The rows of Y fall into a few groups, and each row is roughly a mix of its group's hidden directions.
Y, 128 rows:
3  -14  8  18  34  -25  4  -7  -1  -28
-28  1  13  11  14  33  28  -3  8  7
-12  -25  -22  31  -7  25  -1  10  -3  16
-15  16  -17  15  -30  17  -10  28  -13  -3
1  -27  -31  -2  -18  13  -5  28  5  14
-20  -12  5  -21  -29  -18  0  29  8  -13
3  3  -41  -19  15  8  3  -21  -19  7
-32  19  -21  -17  21  -10  2  3  -20  14
-20  36  12  -1  -1  12  -15  27  -1  -17
18  -20  -37  -20  -12  5  -3  -11  10  -19
11  -20  -14  4  -1  4  42  -19  12  14
10  16  -25  -31  -15  -11  -21  21  -8  4
-2  -19  -34  18  -20  12  1  29  0  2
8  3  36  26  -15  -22  -5  -6  10  -16
31  -19  6  -24  -5  -13  9  14  21  20
28  10  6  -21  1  -15  -22  -28  -3  -19
-10  25  34  -30  8  -10  -11  -6  -6  10
23  6  -34  -7  -4  13  3  -20  -6  -29
-3  -31  -1  5  9  12  15  8  24  34
21  -5  -32  -1  -23  -12  23  -17  10  -11
15  -2  -5  -33  -11  -16  -25  28  -9  4
14  6  -34  -22  -16  -9  -31  6  -5  4
-36  13  20  9  8  15  -29  -1  -14  1
-22  -4  42  -9  3  3  9  10  13  23
-25  24  -9  -11  32  17  6  0  -3  22
17  -18  -27  16  -31  2  -1  -25  5  0
-10  -1  -47  -14  -4  -7  -24  -10  -5  4
16  -39  -21  -14  0  17  -7  -6  13  -18
-11  20  32  5  -6  -29  -2  -7  20  -19
19  -7  7  4  3  32  26  -23  5  -21
-11  -2  29  8  19  -16  -14  -18  -21  25
-5  0  -21  0  1  -4  -15  -50  -5  7
5  -29  34  -13  -19  0  -9  10  21  8
-15  -6  9  30  -9  23  -19  -8  -29  -11
4  -14  -44  13  11  8  -15  -10  -18  8
7  23  22  5  13  -18  -30  21  4  18
-4  -3  -10  -10  -2  20  7  47  1  19
-6  -13  -6  -34  -4  6  12  35  18  11
2  -18  -40  -17  9  17  19  -2  -12  10
34  16  -9  -2  -1  -22  -20  -18  -9  -22
-14  -13  0  -3  1  23  12  43  0  19
-3  12  0  -31  2  -6  -37  20  3  16
-7  -36  1  -3  -21  3  33  5  12  -13
25  -3  -7  15  -22  -13  -8  -30  -8  -25
-9  -35  35  4  15  8  -6  9  14  10
-27  16  26  -15  6  13  -22  20  9  14
-26  -16  38  11  -4  13  17  2  15  6
3  -23  4  21  -13  -24  -30  -19  7  13
-14  -2  25  35  6  8  19  -17  -1  -19
24  -19  -40  5  -12  -3  16  -17  -5  -3
-24  -1  -7  -31  -16  -13  33  -2  11  0
19  -14  -12  -10  0  3  30  36  9  10
13  -28  -16  20  -15  17  4  -31  2  -14
25  13  4  23  1  -2  15  -29  -14  -25
19  4  -9  22  -7  -23  15  31  -10  -22
25  1  -10  -21  4  -26  24  -1  28  1
-11  34  13  -28  0  -23  14  9  0  -13
-34  5  10  -27  21  -1  6  8  10  25
-16  -3  17  -29  -9  -32  6  -5  22  13
-37  14  30  13  12  14  13  -4  -8  -3
-12  -18  32  27  14  0  -20  11  -3  18
34  -33  -18  10  -6  -6  -8  -2  3  -20
15  -18  -18  -7  -10  -6  28  -10  36  -6
-23  -9  32  -1  -7  -16  -14  -16  -28  -5
7  11  24  31  0  -33  0  -8  -13  -16
2  13  -9  -43  -7  -11  -27  -10  0  10
17  -12  20  20  -21  -20  11  2  28  -17
-36  16  37  -8  -6  3  -10  -8  -8  3
-10  -23  -25  -18  -19  12  17  26  10  11
-36  -30  -12  -4  -8  7  7  14  13  19
0  -15  -43  -9  -10  4  25  14  7  10
-12  -15  21  35  -1  21  15  -18  12  -3
-14  16  34  33  13  0  5  -10  -15  7
1  -8  -42  -14  8  12  25  16  -10  1
11  32  -19  -27  -8  -11  -20  12  -15  -3
1  -7  5  30  15  13  20  -36  12  -5
-11  1  22  -19  -7  0  15  33  26  15
-12  -23  22  10  8  11  3  -34  -11  23
11  -21  -11  0  -29  -25  15  -11  22  -17
-4  -23  -19  -24  21  6  -22  24  -2  -16
22  3  -25  -18  1  -10  -13  -27  2  -29
37  19  -23  -1  -10  -1  -6  -24  1  -16
6  27  2  -10  12  -26  -12  -29  -6  -23
-21  3  7  14  -1  25  25  30  -11  17
0  -18  -26  0  -7  18  40  2  10  -13
-2  -8  -9  -41  -20  -14  -6  -7  27  5
-10  -7  28  28  12  1  -12  -29  -13  -15
-4  29  -18  -16  -5  -23  9  -26  -9  -20
10  -33  27  23  23  -4  -2  6  -11  -11
-22  1  12  -3  25  23  10  27  -5  23
26  4  -2  -29  9  -29  -15  -6  -11  -21
6  12  1  -8  1  -27  -6  -43  3  -20
-14  -14  -44  5  -21  13  -5  -9  11  7
0  -23  -2  -6  6  14  29  31  9  23
23  -10  -26  11  12  -8  20  -35  -3  3
-10  18  26  -1  -8  -15  -38  -12  -1  -17
23  -4  -46  -5  -11  1  -10  17  -1  3
0  6  -17  -21  22  -27  0  -31  -5  16
-49  -7  -4  2  -4  -17  7  11  -12  11
29  -36  7  -21  9  -17  -16  -2  6  2
-43  0  17  16  -9  16  -14  15  -8  -8
27  16  -17  -17  -16  -16  -12  -8  -1  -31
15  26  -7  -5  2  -19  -38  -3  -21  -6
-31  -7  -6  -23  -30  -11  5  -5  23  -10
-2  2  20  -38  -17  -3  -24  4  12  19
13  -1  -8  -9  -10  -21  -3  -44  9  -20
-19  18  27  3  18  -32  -8  -16  -10  6
11  7  17  27  22  -28  1  13  -11  21
24  25  -17  -30  -22  -6  -5  9  11  8
-20  2  27  -21  3  -29  -8  -14  21  8
-40  -24  -7  -2  1  12  15  3  13  22
-35  10  18  13  12  -2  -13  -32  -1  -8
9  23  19  22  4  9  20  18  -12  -29
-16  -18  -28  -11  -19  1  20  26  15  8
-12  30  -20  -7  15  -9  -16  28  -10  -20
14  7  0  0  -2  -20  -9  -45  3  -21
28  15  -6  26  9  -30  -9  2  -22  -4
-20  -11  -20  -30  10  20  -1  -17  -19  16
5  35  -25  -18  -4  8  25  5  -10  -14
-20  -10  -19  24  -8  30  -3  -19  8  20
29  23  -9  -32  12  -10  -16  5  7  -13
-7  -11  -1  -30  -28  -23  2  7  21  -19
-4  9  21  20  8  -16  -6  -40  -19  -4
-4  -28  1  -35  -19  -22  -5  13  13  4
12  21  -7  -18  -3  -14  -36  25  -7  -11
28  11  -16  20  17  -16  -11  4  -30  8
-16  -27  -38  4  -1  4  8  18  5  20
-19  9  18  -15  -1  13  -30  -6  -12  32

In each list below, one row fits none of the groups, and each other row fits one group, some only roughly. Which row is it?
    j51: 11  4  -31  -37  -5  -3  -27  0  2  5
    j116: -2  25  19  11  31  -10  -22  -5  -21  -11
    j143: 30  -5  -2  -8  -18  -11  -27  30  -9  -12
    j427: -18  3  31  24  24  -7  -9  -19  -15  -9
    j93: 21  18  -18  -3  11  -29  -17  -22  -19  -5
    j637: -23  -10  22  -4  0  7  26  -27  8  25
    j411: 38  3  26  17  -1  -4  -2  -21  -11  -17
    j840: 17  35  10  11  12  -11  13  -10  -7  -31
    j182: 22  8  -10  -5  0  10  -28  34  -22  0
    j631: 3  -16  -22  -40  -4  3  -21  -16  -3  15
 -> j637
    j474: 4  -26  -23  -4  -19  10  28  7  11  24
    j236: -27  -32  -6  18  -14  22  -8  -11  12  11
    j450: -27  -20  25  -15  6  -28  -10  7  15  9
    j114: 3  -1  -2  25  -1  11  40  16  19  -15
    j686: 15  -5  -44  10  2  17  -3  -21  6  10
    j789: 18  14  -9  13  7  -1  -6  -36  -12  -31
    j948: 29  -4  -6  18  -10  1  -2  -42  3  -15
    j819: 10  2  -25  28  -5  9  32  -2  14  -21
    j717: -41  -2  29  13  21  0  1  4  5  -7
    j711: 27  14  -27  11  12  0  -6  -26  -16  -19
    j678: 2  -11  11  -24  -25  -17  12  6  29  22
    j964: 13  14  25  2  7  -24  -3  -39  -5  -10
 -> j964
    j208: -36  -7  29  7  -1  2  29  -12  -2  3
    j979: -15  -5  -10  5  0  45  19  20  -8  5
    j50: -4  -13  3  -9  -18  13  -19  32  5  33
    j328: 5  -38  -15  -19  -9  14  -2  21  18  9
    j80: -22  1  -8  -2  10  25  29  33  6  4
    j201: 34  11  -36  7  -3  -16  0  -2  -1  -16
    j644: 15  25  28  -10  23  -21  -22  -3  4  -1
    j348: -19  -17  8  -1  -6  -4  -23  18  3  40
    j541: 13  -7  7  39  -1  -1  14  -22  -25  -13
    j814: -25  -9  1  -36  -4  -9  5  31  12  1
 -> j348
    j125: 7  32  -11  31  13  1  2  8  -27  -14
    j37: -44  19  11  -4  -1  11  -14  21  0  5
    j151: 2  -5  40  11  28  -13  -14  -18  -1  -5
    j322: 31  -16  11  22  0  -3  -12  -1  -14  -33
    j736: 5  -11  -8  -21  -30  -16  13  -3  30  20
    j77: -30  -3  28  -26  19  -17  5  13  7  2
    j741: -6  -8  -24  -37  -22  10  -15  5  4  18
    j102: 11  18  -6  -40  6  -13  -20  9  -10  20
    j910: -1  -23  -3  -26  -11  -12  4  13  30  26
    j846: 31  -15  -29  13  -21  20  -2  -11  4  -4
 -> j741
    j529: -14  -8  4  -13  -1  22  30  32  8  17
    j460: 8  27  16  -11  27  -11  -30  -17  -9  1
    j694: 7  5  12  3  -9  -31  11  19  36  -13
    j440: -15  31  3  -12  0  14  19  32  -7  -17
    j939: -2  -6  -24  -15  -3  40  2  26  10  6
    j557: -4  -14  13  10  -13  -20  21  39  9  -12
    j766: 13  3  2  25  28  13  -22  -13  -20  -22
    j358: -23  16  9  5  10  5  23  40  7  -5
    j5: 39  -8  -25  2  -22  -2  -16  -7  -2  -14
    j535: 14  -3  -14  23  9  22  -8  -41  7  5
 -> j440
    j30: 5  -7  -10  23  6  27  25  -34  1  -2
    j543: -28  13  25  9  20  -5  18  3  -6  27
    j24: 1  -28  10  30  18  25  -18  3  -11  -5
    j243: -9  -6  22  34  26  18  -10  7  -18  3
    j394: -22  13  36  -12  7  -15  -25  -1  16  1
    j762: 24  21  -8  -15  1  0  -25  -36  -4  -2
    j370: -2  -11  29  -12  -16  -22  -28  -22  12  1
    j525: 6  23  16  -14  21  1  -7  -41  -3  8
    j28: -16  5  35  -11  -4  -26  -23  -2  19  -6
    j663: 16  38  5  2  17  -12  2  -29  -6  -14
 -> j543
    j732: 22  36  -2  13  1  -5  11  -12  -9  -30
    j228: -11  8  2  24  -17  9  -21  -30  -21  -18
    j958: 4  -16  -2  27  10  1  44  -11  10  4
    j349: 0  37  -11  17  10  1  2  -15  -29  -18
    j269: -2  -12  -31  5  3  33  6  25  -15  -8
    j190: -28  2  11  -34  9  -9  10  28  9  9
    j356: 10  22  3  29  8  -11  24  -26  10  -15
    j291: 6  -11  2  36  7  0  3  -12  -19  -35
    j485: 8  12  2  -12  -10  -28  4  -41  12  -12
    j61: -31  -9  44  -9  2  -8  -1  8  -1  5
    j530: -21  -8  29  -2  1  -28  9  31  2  5
    j624: 23  29  -21  -12  11  -14  6  -30  5  -3
    j397: -8  -3  -5  -20  -23  -7  -40  21  1  12
    j285: 35  7  -21  -10  -16  -6  -17  -21  4  -20
    j821: -2  -14  16  -30  10  -13  -39  9  3  -4
 -> j821
    j270: -9  -33  1  -12  -10  30  12  -13  16  19
    j780: 0  9  40  20  16  13  8  -25  0  -1
    j368: -12  7  11  -43  1  -20  19  -4  17  -6
    j613: -27  1  17  20  3  10  38  -8  7  13
    j810: 18  -14  -28  25  -3  5  7  -26  4  -24
    j520: 29  -24  -18  -6  -19  -12  12  18  22  -6
    j256: -18  10  33  -28  17  -16  4  16  9  9
    j932: 16  6  -17  21  15  -9  8  -31  -13  -26
    j196: 27  20  -26  -3  13  -22  -1  -24  -5  -12
    j864: -2  -13  17  -25  -18  -36  -15  9  16  -1
    j897: 35  1  -15  16  -5  -10  3  -26  -14  -23
    j8: -17  -3  49  8  -8  -11  -17  4  2  3
    j395: 21  25  -15  -33  -13  -11  -20  0  -7  -10
    j603: 12  35  16  -10  5  -23  13  16  -3  -24
 -> j613
    j463: -25  -9  -20  -5  9  20  17  31  0  21
    j69: -16  -6  2  14  13  20  41  18  9  10
    j140: -25  -3  -2  -20  -11  -7  15  35  6  23
    j989: -25  18  14  21  8  30  -6  10  -24  -4
    j205: -15  -38  -6  23  -12  17  -7  -17  11  8
    j629: -6  -23  15  4  -22  17  16  37  6  6
    j878: -35  -4  4  24  -3  12  29  3  1  22
    j296: 13  -31  -13  -14  -22  7  3  25  7  23
    j522: -1  -11  13  21  -20  -9  -5  -5  -15  -42
    j709: -9  13  33  -21  12  -18  -24  6  18  4
 -> j878
    j41: 17  38  -5  10  2  -7  21  6  -9  -28
    j953: -10  16  7  37  -6  6  27  -9  4  -24
    j770: 30  -9  -23  -3  -11  8  -22  -32  -8  0
    j128: 9  -39  25  12  -9  -19  -7  -15  6  -11
    j53: -6  -4  -23  4  -1  45  18  15  -8  -7
    j23: -8  31  9  -2  25  16  6  -22  -3  27
    j174: -42  27  8  2  10  22  2  -4  -3  8
    j147: 8  18  0  -20  -13  -28  15  22  2  -28
    j676: -38  14  22  -1  22  -4  21  12  1  7
    j831: 7  13  0  22  25  14  -13  -16  -24  -26
    j170: -15  25  16  25  22  14  2  -7  -21  -19
    j414: -18  -16  16  -4  -31  6  11  13  25  -22
    j212: 7  24  20  -21  0  -21  -16  17  -24  -14
    j799: 14  23  0  -32  -19  18  -20  19  7  0
 -> j799
    j654: -28  -1  -19  2  -2  14  -9  37  -3  21
    j381: -9  -31  -11  -31  -12  -7  -25  -8  9  13
    j68: 31  -10  -31  -8  -21  2  -12  -17  4  -17
    j579: 23  18  -17  -18  8  31  13  23  -2  -9
    j251: 17  19  6  3  5  -6  -12  -37  -10  -30
    j580: 16  22  -5  -36  -4  -19  -19  -12  -9  -15
    j696: 0  -31  0  -3  -8  0  4  43  7  18
    j65: 10  -24  27  -4  6  7  -36  8  -11  16
    j35: -11  -20  34  18  9  16  3  -24  11  12
    j927: 12  -13  17  29  -5  -6  14  -36  14  -8
    j682: 3  -11  3  20  21  6  47  3  5  -5
 -> j654
    j523: -9  -17  -27  33  -7  25  6  5  -19  2
    j245: 18  8  -45  6  -11  5  -19  1  -15  -9
    j595: 13  -7  -19  -39  -17  -1  15  -6  24  -8
    j189: -2  33  -16  11  -14  19  30  6  -17  0
    j844: 37  -10  -9  19  -5  -8  20  5  -9  -27
    j626: 16  -5  -10  36  -6  16  24  -12  18  -16
    j173: -29  18  10  25  1  -12  -3  16  -20  23
    j712: -9  25  -2  -7  9  -25  -20  17  -32  -8
    j797: 44  5  5  -19  0  -21  -20  -5  -1  -2
    j893: 10  22  -16  -10  4  -5  -20  42  -7  1
    j399: -20  10  6  15  13  32  -2  26  -26  5
    j467: -24  10  15  24  9  6  -23  7  -22  -25
    j837: 8  25  11  20  14  10  -26  18  -24  -12
 -> j837
    j594: -1  -13  -26  -35  -24  -13  -14  12  11  0
    j317: 0  38  -18  -22  16  -12  0  -3  -12  -21
    j321: 19  -2  -29  21  -18  17  9  -15  -23  -11
    j56: -44  -5  28  -12  8  -3  9  -12  -5  8
    j438: -14  27  22  20  14  -13  8  -25  -17  -6
    j521: -13  -25  17  -8  -16  10  4  33  14  20
    j183: -9  -44  7  25  -4  18  -2  4  15  -5
    j584: -11  27  20  19  2  15  -14  16  -23  -20
    j656: 25  -2  -28  9  -22  19  4  -7  5  -29
    j313: 11  23  -2  11  11  -2  40  -21  4  -15
    j567: 8  -16  -42  -4  -13  -14  18  -19  12  -1
    j195: 3  13  -32  -24  -20  2  -5  12  2  -30
 -> j183
    j553: -22  18  37  -14  19  -4  20  9  2  5
    j13: -18  -15  23  26  24  16  -4  -21  -10  12
    j377: -8  27  3  -29  3  -8  -20  32  -5  12
    j203: 10  -3  15  38  13  5  17  -29  5  9
    j982: -25  -6  26  17  22  -10  26  -13  -10  9
    j390: 3  -35  -1  2  -23  14  23  25  9  9
    j573: 23  16  5  -26  -14  -8  -9  37  3  7
    j121: 30  33  10  -1  -5  3  14  -29  7  -3
    j237: 23  23  8  7  30  16  -11  -7  -15  -23
    j588: -20  -7  14  -13  -11  9  -3  29  10  36
 -> j377
